Where one turn sends some rows of the set: a few examples, then the rows asked
Z220: [ 2.15  1.81  1.79  2.38  1.08 -0.58  4.09 -1.80  0.63 -3.00  0.09 -0.91
  0.92 -0.41  1.27  0.08  1.00  2.26 -1.52 -3.06 -1.03 -1.22]
Z668: [-2.41  0.34  1.69 -0.80  2.35 -2.03 -1.03  0.98  1.99 -1.46 -1.43 -1.56
  1.43  2.42 -1.53  2.12  1.90  0.86  0.82 -2.28  2.63  0.58]
Z905: [-2.96  0.88  1.76 -0.89  2.30 -1.40 -1.30 -0.01  2.29 -1.26 -1.59 -2.02
  1.54  2.26 -1.64  1.69  2.34  0.25  0.68 -1.33  2.57  0.64]
Z525: [ 1.80 -1.55 -1.48  3.13  1.66 -0.04 -0.71 -2.50 -1.31 -0.76  0.51 -1.04
  3.14  1.54  1.06 -0.82 -1.83  3.84 -1.09 -1.98  2.64  1.41]
Z180: [ 2.32  1.99  1.74  2.48  1.62 -0.07  4.20 -2.17  0.20 -2.41 -0.50 -0.96
  1.14 -0.51  0.66  0.80  0.27  1.90 -1.98 -2.98 -1.16 -1.16]
Z613: [ 2.35 -0.71 -0.82 -0.12 -0.95  0.15  3.08 -2.46 -1.58 -2.11 -3.01 -2.03
 -1.10 -1.36 -1.52 -0.69  2.52 -0.29 -0.57  1.01  0.54 -0.50]
Z86: [-2.76  1.48  1.43  0.28  2.32 -2.17 -0.76  0.81  2.54 -0.40 -1.56 -2.21
  1.59  2.40 -0.91  1.13  3.18  0.07  0.35 -1.80  2.02  0.32]
Z690: [-1.02 -3.79 -0.89 -0.15  4.11 -0.13  0.15 -2.19 -0.40 -0.72 -2.13 -0.69
  4.50  0.86  2.54  1.04  2.23  1.32 -0.70  0.74  0.97  0.88]
Z155: [ 0.73 -2.26 -0.34  3.15  0.73  0.22 -0.65 -2.57 -1.08 -0.82  1.48 -1.55
  2.55  1.52  1.93 -0.65 -2.00  4.02 -0.79 -1.46  2.60  0.99]
Z493: [ 1.44 -1.97 -1.44  3.36  0.79  0.05  0.00 -2.59 -1.29 -0.54  0.26 -0.93
  3.05  2.05  1.41 -1.68 -1.60  3.23 -1.56 -1.95  2.37  1.83]
Z447: [ 1.73  0.34 -0.12  0.60 -1.87 -0.51  2.46 -2.99 -1.20 -1.37 -2.87 -1.72
 -1.12 -2.13 -1.46 -1.02  2.04  0.09 -0.72  1.24 -0.22  0.00]
Z650: [ 1.50  0.19  0.48  0.09 -1.69 -0.60  2.15 -2.88 -1.07 -1.78 -2.38 -2.43
 -0.27 -2.01 -1.62 -0.81  2.80  0.00 -1.05  1.79 -0.32 -0.74]
Z584: [-2.36 -2.76  1.71  2.01  0.05  0.01  1.87  0.93  1.39 -0.94 -2.35 -4.27
 -0.99  1.10 -2.45 -0.52 -1.61 -0.45 -0.45  0.49  1.63  0.89]
Z76: [-2.60 -2.64  1.51  1.81  0.65  0.02  1.59  0.84  2.22 -0.68 -2.06 -3.44
 -0.98  0.36 -2.63 -0.47 -1.84 -0.59 -0.92  0.70  1.23  0.95]
Z514: [ 2.37  0.97  1.88  2.23  1.94 -0.54  4.16 -2.47 -0.06 -3.57  0.14 -0.72
  1.38  0.45  1.25  0.39  0.29  2.09 -0.49 -3.24 -0.77 -1.26]
Z627: [-2.04 -1.93  1.18  2.42  0.25  0.21  2.31  1.34  0.83 -0.86 -2.67 -4.22
 -0.55  0.31 -2.63 -1.44 -1.67 -1.11 -0.40  0.16  1.36  0.36]
Z756: [-0.88 -3.63 -1.49  0.02  3.53 -0.25  0.13 -1.56 -0.84 -0.18 -1.53 -0.29
  4.71  1.14  2.39  1.09  2.60  0.68 -0.56  0.86  0.94  0.34]
Z712: [-2.17 -3.32 -1.02 -0.01  3.31 -0.46 -0.51 -1.09 -0.46 -0.49 -1.39 -0.67
  4.01  1.06  2.67  0.86  2.51  1.04 -0.08  1.50 -0.08  0.31]

Z493 turns into Z668
Z525 turns into Z905
And these:
Z180 turns into Z690
Z86 turns into Z613
Z712 turns into Z627
Z220 turns into Z756

